Here are some points, each followed by its number:
[-3.93 -2.74 -0.16  1.79  1.61  0.37 -1.51 -2.18 -1.6 ] 0
[ 1.36  1.29  0.02 -0.22 -0.28 -1.29 -1.04 -0.6   0.45] 1
[ 0.35  0.3  -0.27  0.01 -0.36 -0.83 -0.9  -0.81 -0.04] 2
[-3.62 -2.8   0.34  2.62  1.56  0.   -1.63 -2.27 -1.62] 3
[-0.73 -0.78 -0.6  -0.72 -0.08  0.5   0.57  0.18 -0.67] 4
[ 2.75  1.99  0.48 -0.55 -0.79 -0.68  0.32  1.01  1.07] 5
[ 3.12  2.4   1.41 -0.54 -0.58 -0.53 -0.48  0.72  1.45] 6
[-0.27  0.36 -0.16  0.23  0.37 -0.63 -1.18 -0.98  0.06] 7
[ 1.76  1.24  0.   -1.22 -0.62  0.71  1.84  2.09  1.1 ] 8
[ 1.01  0.61  0.49 -0.1  -0.88 -0.09  0.22  0.5   0.24] 9
[-3.57 -2.69 -1.35  0.95  0.83  0.69 -0.1  -1.19 -1.2 ] 10
[ 1.47  0.74 -1.39 -1.49 -0.58  1.24  3.41  2.7   0.55] 11
[ 1.13  1.15  0.71  0.24 -0.81 -1.28 -1.4  -0.83  0.03] 12
[ 2.24  1.5   0.24 -1.13 -1.08  0.76  2.15  2.41  1.11] 13
[-2.57 -1.62  0.27  1.59  1.69  0.07 -0.97 -1.31 -0.91] 14
[-1.79 -0.99 -0.17  0.79  0.55 -1.89 -2.85 -2.7  -1.08] 15
[-1.21 -0.94  0.16  0.18  0.04 -0.5  -0.7  -0.68 -0.85] 16
[ 0.11 -0.03 -0.18  0.27  0.46  0.49  0.54  0.33  0.35] 17
New points follow, each followed by the numbers of its three nearest points above by angle, nearest first.
[ 2.57  1.67 -0.22 -1.17 -1.28 -1.04  0.49  0.83  0.71] 5 9 6
[ 3.5   2.39  1.02 -0.5  -1.22 -0.81  0.57  1.46  1.27] 5 6 9
[-0.09 -0.32 -0.53 -0.92 -0.65  0.16  0.56  0.34 -0.49] 4 11 8
[-0.85 -0.48  0.52  0.22  0.33 -0.53 -1.57 -1.23 -0.36] 15 16 7
[ 3.23  2.37  0.49 -1.02 -1.31 -0.35  0.68  1.57  2.03] 5 6 9
[-0.03  0.18  0.34  0.36  0.76 -0.19 -0.67 -0.64 -0.09] 7 15 14
[ 2.89  2.3   1.3  -0.41 -0.79 -0.92 -0.86  0.28  1.28] 6 5 1
[-0.26  0.05 -0.15 -0.57  0.88  0.4  -0.12 -0.13 -0.03] 4 14 10
[-2.58 -1.98 -0.81  0.94  1.13  0.97  0.4  -0.64 -0.98] 10 0 14
